The same turns and mirrors carry the whole set onto itself, and each row onto the other rows of its family. Which rows share a family with each named row? Give them in list order.
These 20 rows form 5 families of 4 rows each.
Goke: [-0.02  1.79 -0.50 -0.29 -2.35  2.81  4.01 -0.44  0.91  3.68 -2.17 -1.31]
puz: [ 0.05 -0.01 -1.48 -0.58 -2.42  2.56  3.79  1.08  1.26  2.26 -3.37 -1.97]
famun: [-4.08 -0.33 -3.35 -0.94 -2.41  1.46  0.38  0.45  0.70 -0.91  0.68  0.35]
Doteb: [ 0.25  0.05 -0.71 -0.17 -2.08  3.40  4.10  1.26  0.98  1.77 -2.67 -0.45]
bimi: [ 0.83  1.24 -0.65 -0.45 -3.48  3.56  3.63  0.26  0.72  2.64 -2.22 -0.30]
guvi: [-3.18  0.08 -5.26 -1.70 -1.23  1.22  1.57 -0.55 -0.69  1.41  0.89  1.22]
Dis: [-4.24  1.29 -4.47 -1.11 -1.27  0.48  1.52 -1.91  1.16  1.62  1.07 -0.29]
redi: [-2.50  0.98 -5.20 -1.73 -1.38  0.78  0.81 -1.19  0.26  1.32  1.76 -0.44]
Gupe: [-4.13  0.69 -4.35 -2.05 -2.27  1.81  0.50  0.14  0.23 -0.02  1.45  0.42]
tumop: [-1.43  1.26  0.01 -0.70 -3.83  3.65  3.29  0.97  1.76  2.36 -2.62 -1.68]
topa: [-3.45  0.23 -3.92 -1.85 -1.78  0.82  0.97  0.08 -0.24  0.58  0.24  2.39]
tov: [-4.12 -0.21 -5.55 -2.16 -2.24  0.50  0.95  0.27  0.63  0.59  0.12 -0.35]
kuniv: [-0.88  1.43 -0.92 -0.26 -3.42  2.01  3.28  1.02  3.35  1.45 -2.57 -2.21]
Bor: [ 0.50  1.47 -0.60 -0.09 -2.86  3.67  4.71 -0.86  0.57  1.60 -1.69 -0.06]
zifu: [-0.96  1.39  0.37 -1.17 -3.96  3.53  4.03  0.37  0.37  1.90 -1.73 -1.37]
kavu: [-3.15 -0.08 -5.07 -2.49 -2.19 -0.12  0.91 -1.23  0.28  0.83 -0.64 -0.28]
sol: [-0.18  1.84 -0.13 -0.65 -2.22  1.53  3.82  0.58  1.71  3.29 -1.68 -2.17]
Sus: [ 0.10  1.34 -0.86 -0.52 -3.91  2.52  2.64  1.09  2.31  2.63 -2.99 -1.94]
zedot: [-5.29  0.95 -4.15 -1.34 -2.34  1.98  1.74 -1.17  0.24  0.48  0.83  0.28]
guzo: [-1.97  0.09 -4.82 -0.76 -1.17  0.51  1.35 -2.02 -0.39  0.93  0.97 -0.52]

Same family as Dis: puz, Doteb, zedot
Same family as Gupe: bimi, redi, Sus
Same family as zifu: topa, kavu, sol
Same family as tumop: Goke, guvi, tov

The same turns and mirrors carry the whole set onto itself, and each row onto the other rows of its family. Which rows share a family with each named row? Give them in list order.
These 40 rows form 5 families of 8 rows each.
paket: [-4.79 -3.64  0.38  5.00 -3.80  2.28  0.36  1.79  2.14 -0.17 -0.20  0.15
  2.06  1.98 -1.08  4.06]
keteb: [-1.08 -2.68  1.82  5.08 -3.12  1.48  1.24 -0.08 -0.85  1.72 -0.42 -0.11
  1.91  1.82 -0.36  0.77]
Gosa: [-4.43  0.23  0.46  2.52 -2.90  1.42  1.97 -3.04  0.35  3.39 -3.11 -0.56
 -0.67  0.37  0.27  1.52]
pibez: [-7.91  1.32  1.89  2.70 -2.50  1.89  0.61 -0.84  2.25  0.12 -1.47 -0.48
 -0.35  0.55 -1.71  1.03]
mosor: [-1.29 -2.91  1.37  4.35 -3.22  2.09  1.65  0.06 -1.57  2.75 -0.19 -0.29
  1.44  0.48 -0.58  1.65]
legov: [-5.61 -4.13 -0.26  3.91 -3.82  1.88  0.54  1.28  2.65 -0.78 -0.05 -0.75
  1.68  1.20 -1.55  3.70]
Foz: [-3.48 -0.13 -0.91  1.91 -4.63  2.81  0.13 -3.14 -0.10  1.99 -3.45 -1.37
  0.23 -0.73 -0.64  0.78]
Saf: [-1.96 -2.40  2.03  5.91 -2.81  1.45  1.36 -0.65 -0.84  2.80 -0.13  0.24
  1.78  1.23 -0.34  1.03]
sav: [-7.57  0.86  0.62  3.59 -2.39  1.98  0.86 -0.18  2.99 -0.70 -2.21 -1.06
 -0.12  0.61 -1.50  1.40]
ran: [-7.79  0.37 -0.88  1.63 -3.49  1.69  0.46 -0.43  1.90 -1.38 -0.60 -1.96
  0.64  0.63 -1.52  1.15]
kuru: [-3.77 -0.06  0.19  3.47 -2.44  0.76  1.05 -3.26  0.55  4.08 -2.49  0.23
 -0.05 -0.34 -0.26  1.47]
Gigar: [-2.26 -2.63  2.46  4.42 -4.76  2.25  0.74 -0.33 -1.19  2.03  0.06 -0.77
  3.43  0.19 -2.71  0.21]
Pugo: [-4.62  0.49 -1.30  1.92 -4.43  2.14  0.46 -3.25 -0.54  2.94 -2.42 -1.22
  1.18  0.43  0.34  1.27]
naror: [-5.00 -4.13  0.15  4.11 -4.70  2.47  0.17  1.56  2.43 -0.68 -0.38 -0.16
  1.48  1.39 -1.48  3.66]
zol: [-4.17  0.04  0.19  3.12 -2.92 -0.06  0.53 -3.31  0.71  3.64 -2.81 -0.09
 -0.14  0.04 -0.10  1.43]
rapo: [-4.16 -4.31 -0.17  4.24 -3.83  1.73 -0.35  1.56  2.24 -1.25 -1.03  0.10
  1.32  0.89 -1.29  3.02]
mirat: [-7.53  0.27 -0.96  1.48 -2.83  2.71  0.44 -0.52  1.43 -0.74 -1.27 -1.69
  0.80  1.01  0.01  0.30]
nifa: [-1.52 -3.18  1.95  4.00 -2.32  0.80  1.06 -0.24 -0.50  2.02 -0.67  0.92
  1.90  1.56 -0.32  0.17]
pesut: [-8.08  1.79  0.90  3.62 -3.04  2.27  0.00 -0.37  2.38 -0.42 -0.85 -0.35
  0.64  0.71 -1.89  1.12]
Gero: [-7.85  1.56  1.36  2.60 -2.27  1.69 -0.15  0.08  2.29 -0.27 -1.15 -0.21
 -0.25  0.78 -1.33  1.14]
bivu: [-5.44 -2.57  0.80  4.68 -5.11  2.66  0.01  1.21  2.38  0.57  0.50  0.22
  3.27  0.58 -3.68  2.71]
Porid: [-4.55 -3.28 -0.05  3.47 -3.94  1.99  0.31  2.40  1.60 -0.64  0.29 -0.52
  2.78  1.02 -2.24  3.81]
Butap: [-5.19 -2.87  1.57  5.19 -4.12  1.96  0.21  2.10  2.80  0.11 -0.82  0.51
  2.90  0.34 -3.21  2.54]
nunev: [-4.24 -2.35  0.67  4.23 -4.18  2.72 -0.25  1.34  2.78  0.18  0.08  0.08
  1.77 -0.47 -4.72  2.73]
Gul: [-3.82 -0.07 -0.32  1.90 -5.24  1.71  0.09 -3.43 -1.24  2.57 -2.73 -0.56
  0.93 -0.31 -0.26  1.41]
rivuf: [-2.15 -1.91  2.03  4.24 -5.31  2.40  0.57 -1.15 -2.21  2.04  0.16 -0.75
  2.70  0.67 -1.74  1.01]
nopo: [-1.36 -2.77  2.18  4.98 -2.58  1.48  1.25  0.35 -1.07  1.46 -0.29  0.17
  2.05  1.70 -0.50  1.84]
Domop: [-1.75 -2.18  2.76  4.16 -4.73  2.17  0.94 -0.77 -1.30  2.10  0.12 -0.81
  2.45  0.75 -2.65  0.53]
pidu: [-4.59  0.71 -0.33  1.69 -4.81  1.32  1.07 -3.54 -0.28  2.58 -2.35  0.05
  0.94  0.06 -0.53  0.15]
lurum: [-3.71  0.67 -0.63  1.96 -4.83  1.77 -0.10 -3.18 -0.44  2.81 -3.15 -1.02
  0.84 -0.12 -0.59  1.40]
setud: [-8.24 -0.44 -0.37  2.50 -2.86  2.28  0.30 -0.19  1.66 -0.65 -0.75 -2.42
  0.27  1.19  0.01  1.66]
Vilo: [-5.29 -1.72  0.55  4.79 -4.69  3.04  0.07  1.24  3.18 -0.45 -0.45  0.75
  2.46  0.37 -3.86  2.86]
Gat: [-7.77 -0.03 -0.40  1.68 -2.90  2.76 -0.12  0.10  1.70 -0.49 -1.30 -2.39
  0.53  0.66 -0.34  0.36]
sim: [-4.92 -2.47  0.48  4.63 -4.51  2.80  0.05  1.51  3.30  0.32  0.27  0.97
  2.18  0.50 -3.69  2.78]
dif: [-7.29 -1.04  0.03  1.27 -2.77  2.39  0.10  0.06  2.13 -1.08 -2.33 -2.26
  0.83  1.29 -0.43  0.30]
dide: [-1.67 -2.05  2.81  2.83 -4.51  2.96  0.71 -0.39 -1.40  2.19 -0.87 -0.61
  2.47  0.46 -2.71  0.64]
Batul: [-5.11  0.79  1.07  3.50 -3.46  0.54  0.75 -3.50  0.60  3.73 -2.62  0.24
  0.04  0.38 -0.39  1.60]
sok: [-6.90  1.47  1.34  1.78 -1.81  1.57  0.30 -0.15  2.77 -0.36 -1.11 -0.04
  0.22  0.96 -2.61  0.94]
vagu: [-1.97 -2.26  2.44  4.82 -5.02  1.73  0.86 -0.67 -1.54  2.18 -0.68  0.92
  2.35 -0.22 -1.81  0.38]
zon: [-3.93 -0.04  0.36  2.78 -2.72 -0.06  0.64 -3.45  0.88  2.72 -2.22  0.66
 -1.17 -0.27 -0.90  1.25]

Same family as dide: Foz, rapo, nifa, nunev, dif, sok, zon
Same family as Gul: pibez, legov, kuru, Gigar, mirat, nopo, Vilo
Same family as naror: keteb, zol, Gero, Domop, lurum, Gat, sim
Same family as rivuf: paket, Saf, Pugo, pesut, bivu, setud, Batul

The same turns and mirrors carry the whole set onto itself, and each row onto the other rows of its family. Which rows share a family with each named row? Give them in list order.
These 30 rows form 5 families of 6 rows each.
mib: [ 0.54  0.18 -0.13 -1.09 -1.40  0.80  0.43 -0.96 -0.51 -0.50 -2.15  0.89
 -1.77  4.44 -0.18 -1.48  0.99]
nufor: [-0.98 -0.55  1.39 -1.02 -0.59 -1.57  0.28  1.93 -0.79  2.15  0.77 -3.37
  0.26 -1.21 -1.84  0.31 -0.34]
Vod: [ 0.41  1.87 -0.24  0.58  0.31 -0.52 -1.07 -1.55  0.92 -1.00 -2.01 -2.41
  0.33 -1.29 -0.06 -3.53  1.10]
fove: [ 0.93  0.84 -0.41 -1.37 -0.97  0.99 -0.87 -0.75 -0.73 -0.30 -2.95  0.99
 -1.44  4.01 -1.24 -1.53  1.21]
zula: [-1.45  0.48  1.55 -0.72  0.64 -0.04 -1.65  2.52 -0.25  1.15  0.83 -1.61
 -1.11  2.20 -0.52  2.45 -1.91]
dun: [ 1.17  3.57  0.39  1.27  0.41  0.27  0.61  0.06 -0.57  0.90  0.37 -1.32
  0.52  0.17 -1.46 -3.92 -0.57]
gurur: [ 0.24 -0.62  0.65 -0.33 -0.02  0.53 -0.35 -1.19 -0.58 -1.05 -2.58  1.20
 -2.26  4.41 -0.10 -0.99  0.32]
guga: [-1.71  0.01  2.21  0.47  0.40 -0.51 -0.86  2.80 -0.85  1.07  0.47 -1.18
 -1.51  2.27 -1.07  1.66 -1.32]
Tizes: [ 1.74  2.32 -0.52  0.28  0.17 -1.28 -0.33 -1.42  0.91 -0.75 -2.21 -1.77
 -0.57 -0.85  0.89 -2.96  0.35]
Sulat: [-2.11 -0.20  2.62 -0.96  1.52  0.11 -0.89  1.73 -0.49  1.30  0.96 -1.52
 -0.44  2.11 -1.09  2.04 -1.59]
Sas: [-1.26  0.20  1.82 -1.54 -0.76 -1.12 -0.09  1.59 -1.72  2.21  0.53 -3.10
  1.21 -0.91 -2.41  0.97 -0.96]
gof: [ 1.11 -0.84  1.10 -2.41  0.33 -0.80 -0.39 -2.37 -0.82  0.83 -2.51  0.42
  0.00  3.11 -1.02  1.92 -0.01]
ziz: [-2.43  0.02  1.40 -0.28 -1.01 -0.93 -0.41  1.30 -1.38  1.74  0.90 -3.48
  0.83 -0.99 -1.48  0.50 -0.92]
Kubog: [-1.11  0.04  2.03 -0.54  0.52 -0.87 -0.38  2.46 -0.04  1.42  1.30 -1.38
 -1.63  2.49 -0.59  1.75 -2.41]
Rivan: [ 1.33 -0.86  0.71 -1.89  0.08 -0.71  0.74 -2.14 -1.65  0.43 -2.14  1.03
 -0.49  2.31 -0.92  2.48  1.11]
sivi: [ 1.29  4.23  0.93  1.20  1.10  0.78 -0.05  0.13  0.78  0.55  0.74 -0.97
  0.37 -0.30 -0.17 -2.49 -0.37]
gil: [-1.90 -0.47  1.74 -0.72 -1.12 -1.11 -0.83  1.48 -0.84  2.00  0.50 -2.55
 -0.29 -1.75 -1.26  0.61 -0.81]
Rebi: [-1.85 -0.45  1.71  0.15 -0.02 -0.93  0.00  0.85 -1.52  2.44  0.96 -3.01
 -0.08 -1.20 -2.08  0.13 -0.74]
Ked: [ 1.57  4.79  0.02  0.49  0.45  0.33 -0.55  0.69  0.09  0.79  0.40 -1.74
  0.51 -0.42 -0.79 -2.66 -0.69]
reto: [ 1.79  3.80  0.55  1.06  0.36  0.03 -0.08 -0.09  0.50  0.94  1.49 -1.79
  0.74  0.69 -0.79 -3.25 -0.90]
nofev: [ 0.99 -0.98  0.50 -2.68 -0.53 -0.63  0.93 -1.95 -0.67  0.06 -1.79  0.37
  0.15  2.25 -0.61  2.53  1.49]
roko: [ 1.36  1.72 -0.68  1.64  1.08 -0.94 -0.35 -2.31  0.65 -0.83 -1.35 -2.08
 -0.58 -1.05  0.42 -2.60  1.23]
Kado: [-1.18  0.52  2.30 -0.29  1.05 -0.56  0.02  2.00 -0.97  1.44  1.29 -1.46
 -0.72  1.81 -0.51  2.50 -2.55]
sunup: [ 1.06 -0.03  0.46 -2.70  0.23 -0.54 -0.07 -2.01 -0.18 -0.60 -2.75  0.65
 -0.50  2.31 -0.21  2.74  0.46]
pob: [ 1.12 -0.52  0.67 -1.83 -1.23 -0.88 -0.01 -2.29 -1.72  0.00 -2.21  0.90
  0.04  2.36 -1.67  2.24  0.81]
Zugoz: [ 0.88  0.65 -0.48 -0.40 -0.57  1.22  0.81 -0.95 -0.70 -0.34 -2.70  1.32
 -1.52  4.28 -1.69 -0.99  0.84]
zaz: [ 0.39  4.14 -0.19  0.89  0.60  0.46  0.85  0.17 -0.23 -0.24  0.80 -2.35
  0.58 -0.59 -0.63 -2.72 -0.35]
giv: [ 1.77  2.24 -0.85  0.57  1.03 -1.22 -0.64 -2.43  1.70 -0.69 -1.66 -1.77
  0.13 -1.10 -0.32 -2.36 -0.02]
nabut: [ 1.41  0.42  0.24 -1.34 -0.02  0.21  0.23 -0.66 -0.94 -0.69 -3.45  1.41
 -2.06  3.65 -0.78 -1.71  0.69]
tor: [ 1.60  1.20 -0.42  0.81  0.96 -1.40 -0.89 -1.78  1.64 -0.88 -1.41 -2.43
  0.29 -0.73  0.15 -2.81  1.35]

Same family as gof: Tizes, Sulat, ziz, zaz, nabut
Same family as giv: guga, sivi, gil, pob, Zugoz
Same family as gurur: Vod, dun, Sas, Kado, sunup
Same family as nufor: mib, Kubog, reto, nofev, tor

